In the data rows, the value 128 means zero.
Each row below has a hidden score, from 0 to 30, with 15 about the middle. What is it? The score is a weighted sum of the row's numbers plus the product of two more (or one squared), each taken from its middle value.
162 174 120 122 130 139 123 134 122 165 128 117 117 135 155 145 128 119 142 11
101 109 153 130 150 116 135 96 124 136 112 139 116 143 132 112 146 150 131 16
119 145 150 151 133 113 141 115 104 144 119 110 121 98 128 160 154 136 128 15
154 156 95 88 123 157 96 111 132 96 172 132 154 129 108 103 91 180 125 13
105 136 126 48 38 142 62 146 98 138 112 100 164 107 164 129 147 102 170 20
132 130 132 116 142 110 123 135 123 144 106 138 104 136 136 118 139 140 129 12
146 155 117 108 145 135 134 128 115 144 148 116 99 128 142 122 135 118 134 11
138 120 95 99 91 160 133 147 106 83 129 182 129 115 83 93 66 133 150 17
174 113 139 157 125 103 85 177 158 165 122 138 125 131 101 169 202 162 165 12
131 101 92 174 170 129 69 107 254 48 104 105 219 101 102 98 60 67 50 17
115 97 87 69 99 180 106 156 141 116 128 165 137 193 156 99 101 141 113 18
132 139 133 123 126 125 135 137 119 141 114 112 122 123 150 117 131 119 126 12
108 93 134 128 115 131 120 130 145 100 120 161 112 156 101 93 130 136 129 19
153 105 125 105 93 155 132 160 120 138 151 171 106 134 102 112 128 120 98 16
145 81 118 142 89 109 111 127 143 169 128 155 100 90 108 71 105 102 78 13
125 97 190 121 169 110 157 126 126 159 131 131 121 144 94 188 192 138 203 19
127 69 102 121 145 130 102 149 115 129 114 130 136 128 145 148 148 170 122 17
155 110 137 106 114 135 141 161 156 138 107 182 119 144 135 161 132 130 92 18
127 96 136 106 185 118 95 154 116 46 169 186 112 87 111 173 118 140 116 19
157 126 158 112 127 139 126 148 113 113 153 144 120 135 110 143 137 103 150 15
141 151 122 167 118 137 151 132 67 111 160 121 146 87 107 168 104 108 140 14
124 107 112 113 108 153 135 138 163 90 109 187 117 152 118 84 97 145 111 18
98 168 89 203 117 147 191 108 54 137 212 90 193 154 178 176 75 99 109 19
157 128 165 97 129 98 160 151 102 117 142 122 127 83 156 152 143 118 121 11
153 72 136 166 125 167 160 147 115 82 81 76 211 112 113 153 180 33 213 11
105 82 138 132 154 128 125 100 153 94 141 166 79 143 72 81 156 163 142 18
123 132 139 131 161 123 130 127 129 123 112 128 103 106 129 144 154 142 132 14
50 189 122 168 147 159 142 49 57 168 124 53 164 77 187 216 168 132 94 15
151 120 115 75 85 156 120 170 133 126 96 187 127 157 129 106 113 118 107 15
161 159 132 125 92 150 128 142 146 119 110 137 130 118 139 115 93 137 95 16
119 174 172 125 73 122 71 124 165 143 78 99 184 57 193 157 138 138 111 15
143 114 99 101 100 142 150 111 157 129 123 159 120 137 139 99 112 126 129 16
100 150 129 118 123 121 145 152 110 124 102 152 135 118 112 108 107 102 130 14
126 107 120 156 137 109 163 133 98 115 118 122 87 86 111 155 139 134 133 14
193 176 130 148 147 100 95 223 133 174 170 226 150 75 131 140 91 151 113 5
116 155 109 163 130 105 117 127 122 112 149 111 155 146 138 105 96 151 98 14
159 119 103 183 138 81 166 76 203 108 119 97 76 149 62 97 176 153 99 16
133 111 180 122 133 154 124 157 153 132 129 157 87 143 119 164 150 137 151 22
134 129 119 127 142 135 119 140 116 132 122 139 127 129 143 125 127 113 137 14
139 146 144 114 117 116 127 119 113 133 122 124 114 158 120 136 137 121 127 15
98 139 158 127 145 143 138 93 128 130 123 68 143 79 142 135 125 114 99 16
125 113 94 96 139 135 104 162 156 124 123 131 117 144 118 120 91 96 140 15
129 100 114 146 122 105 168 154 89 116 118 109 105 109 106 136 134 143 137 12
131 139 198 136 165 137 171 137 79 126 180 155 164 97 18 123 85 86 136 16
128 108 123 116 114 147 143 130 130 109 116 163 125 164 120 112 102 128 127 17
133 166 152 125 160 88 124 81 160 152 152 20 110 118 124 135 150 122 103 14
133 102 112 103 120 158 104 139 162 136 121 140 142 148 143 116 106 115 144 17
128 141 112 123 109 155 139 116 149 131 118 147 130 143 124 80 118 126 119 15
148 129 154 116 92 97 134 135 137 162 103 162 118 103 115 154 139 143 124 18
141 128 115 112 127 148 121 150 137 115 121 161 109 122 117 115 108 141 124 15
110 93 147 120 169 175 57 73 170 63 175 71 152 94 112 146 119 176 165 22
143 119 107 119 136 135 140 127 126 130 131 146 91 142 142 120 115 137 141 13
176 137 85 110 114 137 141 155 137 105 157 146 120 118 118 147 117 141 152 15
127 155 147 119 134 145 117 97 133 148 134 120 119 124 145 121 107 122 125 14
129 121 129 118 128 133 116 113 153 122 103 114 151 139 139 87 131 124 139 14
116 95 150 156 159 86 146 122 125 136 124 135 97 117 116 145 178 148 117 15
131 141 156 162 142 108 153 96 95 178 145 109 157 143 173 166 165 123 92 14
117 106 151 132 146 118 139 120 122 121 114 138 103 138 97 124 142 138 117 15
120 153 147 120 113 112 130 108 107 139 101 121 106 127 138 128 154 133 113 14
126 132 126 138 104 134 133 123 119 146 131 126 147 142 122 116 122 101 109 15
90 61 117 142 203 147 134 100 113 145 130 139 102 137 98 141 135 118 137 18
108 122 112 156 99 123 133 130 122 98 155 158 140 88 102 113 106 114 117 18
191 143 73 118 80 94 99 115 156 155 167 111 81 106 104 93 118 106 118 11
145 154 146 148 153 99 158 116 119 157 139 107 117 84 138 170 172 127 142 12
152 136 168 176 94 137 156 92 167 143 90 93 116 105 86 115 168 100 103 19
185 214 132 186 71 215 193 142 230 0 167 171 180 79 80 49 75 111 117 29
132 139 174 177 99 121 123 57 143 110 116 61 117 54 96 158 182 139 71 19
144 108 170 138 142 43 140 146 175 135 169 70 76 122 65 111 182 132 150 10
132 134 105 137 116 120 147 145 128 112 128 136 141 146 144 114 101 112 97 13
112 128 136 92 102 109 102 132 107 145 118 93 115 122 143 115 169 130 160 15
150 120 117 136 157 146 102 137 103 179 114 122 130 131 162 128 139 132 132 10
139 121 117 108 152 107 131 120 149 147 159 115 89 185 89 87 148 117 125 13
128 100 97 108 116 151 129 130 145 106 122 164 117 163 125 72 102 145 118 15
158 161 123 100 157 134 121 106 121 147 115 113 120 145 187 135 143 135 125 8
137 133 146 129 120 125 129 141 137 155 72 125 149 127 146 147 126 120 111 13
111 108 174 160 132 101 131 158 150 159 116 158 62 158 115 135 177 145 161 18
139 110 93 88 127 170 105 130 157 101 113 180 116 191 140 63 112 170 120 13
108 105 170 98 109 112 149 178 155 98 123 127 71 126 153 136 169 136 121 18
99 116 139 129 165 135 125 112 149 108 120 125 73 111 103 137 169 124 125 17
115 140 136 122 169 117 125 111 122 154 122 111 118 122 157 135 132 118 145 14
146 153 139 163 141 125 147 120 99 119 128 120 134 98 151 155 115 112 150 12
146 105 124 162 79 160 131 130 136 124 101 139 154 119 129 157 176 159 59 17
191 146 118 102 158 126 134 166 76 114 125 111 99 47 55 113 105 162 192 9
125 136 147 138 133 129 118 112 174 126 83 79 147 113 163 128 119 85 118 14
127 124 104 117 124 127 123 138 127 136 122 135 110 132 138 111 123 119 131 14
113 110 134 127 119 152 128 117 135 122 185 135 140 152 116 105 109 152 120 19
143 137 120 107 115 140 123 137 146 107 125 141 110 121 118 96 115 122 117 15
122 121 148 127 141 119 139 115 123 137 113 131 124 127 127 131 150 144 125 15
151 139 206 115 115 97 140 140 75 161 86 85 145 255 111 194 120 184 155 25
146 152 137 117 130 141 128 126 94 140 137 120 122 120 157 124 111 110 127 11
113 152 153 149 157 124 111 111 135 152 127 123 122 109 137 143 135 130 153 15
166 169 176 147 152 110 105 122 140 175 143 129 102 166 159 140 173 130 160 12
151 166 122 147 67 126 96 121 29 90 175 131 181 11 162 210 93 136 122 18
164 131 85 97 122 137 149 171 111 110 97 142 123 112 104 104 84 142 163 10
18 118 112 133 194 131 133 45 77 90 130 66 177 138 160 155 98 209 53 17
133 133 141 139 188 118 141 83 165 127 122 102 92 122 141 119 145 160 104 12
89 119 167 126 155 125 140 114 95 140 88 106 113 199 135 168 123 127 120 15
140 149 148 116 137 116 139 122 137 106 132 121 128 136 138 113 138 113 132 13
106 106 120 155 151 113 120 112 79 99 165 130 136 172 106 100 104 169 73 13
129 122 126 102 113 156 122 134 132 106 96 135 137 135 141 112 102 107 106 15
127 161 168 96 137 78 176 123 75 157 159 99 172 191 27 98 165 161 103 15
98 118 146 108 97 154 143 138 125 84 113 111 93 135 139 104 117 121 88 18
138 119 96 133 109 129 152 130 146 139 168 135 145 139 162 147 141 112 84 17
135 163 165 182 155 10 160 108 127 94 118 146 56 109 153 177 151 91 169 10
86 110 155 76 110 153 177 134 105 44 128 102 83 97 160 126 135 127 103 19
112 113 146 150 163 109 118 108 107 128 133 115 109 90 152 167 155 115 122 19
115 70 161 152 112 77 121 158 148 120 172 129 126 121 109 120 96 134 119 13
107 113 149 137 158 99 137 90 137 145 98 94 118 119 123 131 175 141 137 15
93 150 105 104 85 99 69 203 159 136 107 146 116 111 161 107 148 33 90 18
139 136 133 116 143 122 126 104 122 142 142 122 105 104 108 136 126 163 130 15
90 143 189 157 158 150 170 64 145 103 113 112 19 117 132 230 95 65 110 25
145 113 112 130 57 180 112 121 195 95 107 197 79 162 73 36 128 145 89 23
125 121 178 122 169 127 128 112 138 154 124 149 116 123 121 146 141 148 171 16
123 142 186 152 77 115 111 99 115 179 132 120 97 126 145 167 162 114 152 20
94 173 68 162 86 138 107 131 140 123 124 68 121 159 123 77 143 113 176 16
112 94 178 142 125 117 143 105 123 130 109 153 93 160 76 136 176 170 139 20
100 110 104 95 129 136 124 133 149 116 103 129 125 147 137 115 140 129 142 17
119 106 131 117 124 122 147 110 132 118 122 150 103 123 112 104 148 139 120 16
124 141 133 116 141 125 119 126 108 154 125 126 119 119 160 149 136 131 122 13
162 132 64 155 72 104 155 131 150 106 113 121 147 141 134 123 65 132 96 11
121 114 86 147 125 124 122 122 90 72 138 122 141 174 135 94 138 131 92 18
129 117 139 113 142 134 143 117 116 153 98 127 136 136 145 144 125 128 128 14
106 160 143 127 110 118 133 157 102 111 128 163 195 93 138 158 41 92 150 14
157 143 109 95 121 166 120 128 149 98 127 148 107 139 155 88 105 119 118 13
117 130 124 140 146 127 144 121 121 151 127 120 128 125 152 135 140 121 122 14
119 157 132 157 110 109 126 120 97 124 132 132 161 111 108 165 129 122 117 16
109 123 97 151 146 126 130 106 95 110 157 142 154 163 138 93 100 162 80 15
141 111 135 91 148 137 101 106 131 138 139 131 106 164 158 109 142 156 132 12
159 110 148 139 124 129 106 165 108 187 72 152 173 162 134 198 158 142 193 13
168 120 98 98 168 155 143 131 149 83 142 155 162 162 126 140 128 138 122 12
152 141 145 163 166 100 165 91 151 160 121 95 94 107 113 142 175 140 114 13
133 144 139 128 122 153 137 120 123 119 140 144 122 125 148 108 104 119 110 14
118 59 147 124 206 207 118 118 93 146 141 122 120 126 71 133 104 120 200 12
81 91 104 189 158 99 114 212 184 190 97 85 169 118 77 255 173 93 186 5
153 97 106 87 114 114 97 169 121 122 155 177 100 144 146 144 142 119 88 16
133 244 118 143 48 174 130 127 144 148 108 116 151 106 117 67 85 99 89 20
127 107 136 80 135 179 93 135 119 131 158 119 126 161 117 116 115 134 159 15
127 126 136 101 102 126 124 119 119 126 107 146 111 164 121 106 123 144 120 16
171 131 102 101 105 116 157 182 177 104 142 136 81 132 112 105 100 147 136 18
100 84 124 132 150 107 139 110 127 154 144 127 121 151 142 131 151 113 137 20
150 148 99 103 97 140 136 149 141 131 112 159 154 138 142 103 110 112 124 12
169 130 88 112 128 100 129 150 123 95 166 129 108 136 122 125 131 118 158 12
213 73 153 205 80 148 11 240 92 236 145 0 234 151 90 120 151 161 134 3
125 145 92 123 85 156 118 142 165 105 130 139 118 132 119 90 95 106 128 18
112 78 126 106 100 147 107 107 152 122 101 154 134 166 75 91 122 163 130 20
123 156 178 159 166 81 117 104 125 151 144 114 104 118 109 127 156 172 142 13
120 109 127 118 143 136 136 123 122 103 130 154 112 144 108 98 120 129 131 15
118 136 129 110 120 141 134 132 106 115 115 138 126 138 144 132 114 102 137 16
132 169 129 157 153 92 105 102 67 139 166 69 138 142 160 120 138 127 88 12
193 137 88 58 177 129 98 108 78 89 195 90 140 159 228 130 193 219 109 3
105 133 142 131 155 138 115 123 145 135 116 133 124 131 131 128 145 102 135 17
189 130 141 70 177 113 108 148 121 125 204 132 127 69 107 181 151 166 159 12
94 88 103 160 149 90 128 92 108 97 140 128 120 193 112 91 131 179 84 18
126 98 140 122 146 137 133 119 151 136 116 156 125 145 115 123 124 138 153 17
53 93 143 107 144 164 167 73 130 129 113 109 170 133 47 98 61 110 138 23
114 119 138 119 129 135 117 122 158 126 99 111 118 128 131 105 115 111 112 16
136 120 123 121 115 143 120 117 119 126 125 143 135 162 121 85 114 97 125 14
91 89 134 143 159 90 141 105 102 156 130 117 123 101 135 161 170 129 115 20
86 187 73 136 75 156 92 151 134 169 120 54 96 128 135 73 182 109 220 15
144 99 83 70 105 196 102 176 157 98 172 146 110 180 105 102 92 122 151 19
112 99 148 126 139 124 136 136 111 112 105 148 128 152 120 115 136 125 133 16
124 83 158 132 186 99 128 118 170 152 146 88 103 136 82 146 203 133 147 16
152 125 92 124 115 104 127 133 123 132 136 112 107 146 114 126 141 147 129 13
136 115 126 108 143 132 134 126 118 132 125 127 93 144 137 90 140 130 138 12
138 115 86 103 86 147 111 159 152 95 119 172 112 160 106 72 102 120 129 16
124 105 145 137 100 88 162 143 69 157 148 135 174 196 89 169 193 182 123 16
143 130 140 142 147 125 146 111 138 138 132 134 110 114 118 118 135 109 124 13
145 95 159 125 143 139 171 157 155 109 131 171 134 147 108 143 141 183 144 20
131 150 56 121 130 126 109 163 172 118 120 147 126 129 159 124 129 90 156 13
179 124 167 196 113 156 167 99 152 165 99 136 94 127 115 145 134 141 79 20
201 130 127 168 121 170 121 161 146 175 142 94 171 117 88 111 120 126 120 11
146 131 174 125 164 112 155 159 90 141 103 97 131 107 97 164 153 151 177 12
132 111 131 124 105 129 147 151 147 120 115 150 98 112 115 114 128 109 101 16
135 110 133 90 118 150 101 143 158 123 133 129 127 160 105 97 115 106 125 17
171 65 180 70 168 70 163 139 123 91 123 151 109 210 157 156 126 103 181 13
121 92 85 131 113 123 143 145 149 100 185 144 236 186 125 145 102 101 62 21
94 153 109 178 120 125 120 121 54 83 160 166 195 106 125 164 84 152 115 20
112 175 159 175 146 134 132 113 90 130 163 151 157 64 145 182 104 174 186 17
110 142 127 154 164 110 125 116 131 156 108 72 108 123 126 134 190 124 173 13
128 145 127 115 105 136 102 156 148 110 123 163 109 152 137 87 91 101 129 16
177 160 143 185 166 70 134 97 98 114 159 81 111 149 168 151 188 112 117 12
105 135 163 171 174 105 177 118 64 99 147 135 145 115 86 158 147 149 148 14
118 110 109 150 123 114 112 110 134 145 128 148 119 73 120 120 124 122 141 16
122 115 99 124 190 143 123 116 129 110 134 140 174 138 130 134 109 82 109 19
110 158 160 201 171 117 143 102 162 105 157 151 122 70 104 126 128 217 160 18
143 114 110 149 98 153 95 154 112 192 66 160 189 158 114 168 175 158 178 14
129 134 121 140 125 137 124 130 140 104 99 128 117 113 146 117 115 122 99 14
89 177 69 84 154 133 87 84 149 127 123 119 110 96 218 108 113 170 77 15
148 129 92 105 126 149 105 146 148 111 141 147 110 146 108 119 110 152 142 16
174 180 153 105 126 164 75 155 134 163 135 170 153 115 161 133 108 158 141 12
165 148 145 91 107 139 79 123 106 112 148 114 165 60 184 157 120 148 130 14
72 144 92 209 98 123 120 127 190 99 61 142 158 122 154 107 235 39 169 24
102 111 133 125 160 95 157 123 98 149 124 94 104 127 137 146 163 107 142 15
128 129 130 136 132 115 143 129 131 143 119 122 108 99 131 121 140 133 110 13
135 151 137 127 150 123 128 114 91 132 133 112 113 137 143 129 147 123 136 11
165 126 150 84 153 143 155 159 135 67 125 141 152 163 149 146 83 106 118 14
69 140 137 136 185 188 192 53 149 89 149 0 153 99 106 169 115 182 29 17
137 138 146 132 161 105 119 103 108 145 139 108 91 114 141 137 177 120 145 13
100 90 134 175 131 143 103 123 135 225 21 145 149 176 76 143 214 182 204 16
78 137 178 140 127 122 181 159 119 131 86 105 148 148 63 103 112 97 60 18
93 137 75 174 123 127 139 119 0 98 236 126 180 109 180 209 91 158 155 29
117 97 128 121 120 154 114 135 138 96 121 148 101 162 107 93 105 120 138 18
103 118 153 216 147 108 197 98 113 158 248 96 228 151 181 192 112 93 64 24
97 146 131 155 136 96 142 140 97 106 144 121 128 100 104 146 133 120 138 16
143 133 83 80 132 128 87 149 124 96 132 139 200 164 129 129 94 79 110 17
117 170 142 133 117 133 112 119 101 157 121 97 122 112 150 115 142 111 134 13
157 96 87 38 144 200 62 128 164 115 155 120 130 175 151 115 120 166 173 13
109 104 135 122 131 135 129 108 117 127 93 164 101 175 105 105 137 168 125 14
157 125 68 89 47 159 123 175 130 85 129 156 119 182 112 75 79 112 97 16
165 112 146 120 117 98 142 145 141 123 77 92 130 132 153 182 157 123 88 12
161 131 66 110 132 114 127 129 120 98 192 100 104 134 109 123 113 108 147 13
196 200 144 171 116 160 133 58 197 187 89 96 95 102 86 75 197 159 86 20
96 147 124 95 136 196 121 124 129 113 121 111 158 119 136 125 103 123 90 14
98 139 96 125 126 121 125 128 87 81 120 101 104 161 149 123 85 103 77 15
118 120 148 153 182 69 154 111 137 149 119 116 96 97 118 151 175 134 146 12
124 125 131 128 123 168 147 111 102 141 124 132 149 163 108 121 93 83 119 14
144 117 144 129 169 84 86 158 84 126 148 129 71 135 106 124 152 156 212 11
153 155 164 144 205 94 142 103 80 189 119 81 108 94 113 171 193 165 191 7
137 151 107 121 124 137 117 147 73 112 145 145 149 107 142 154 98 119 128 13
144 148 134 110 127 118 139 118 130 159 109 114 122 119 152 142 132 121 140 13
150 144 129 113 112 80 94 132 116 75 138 170 94 101 156 149 109 107 137 17
144 152 121 83 136 148 105 132 119 134 127 128 124 153 168 129 131 118 143 12
103 143 190 173 137 68 146 66 76 173 99 97 115 127 116 174 202 154 127 14
116 148 140 148 176 92 129 95 92 147 110 97 143 135 145 152 144 165 107 11
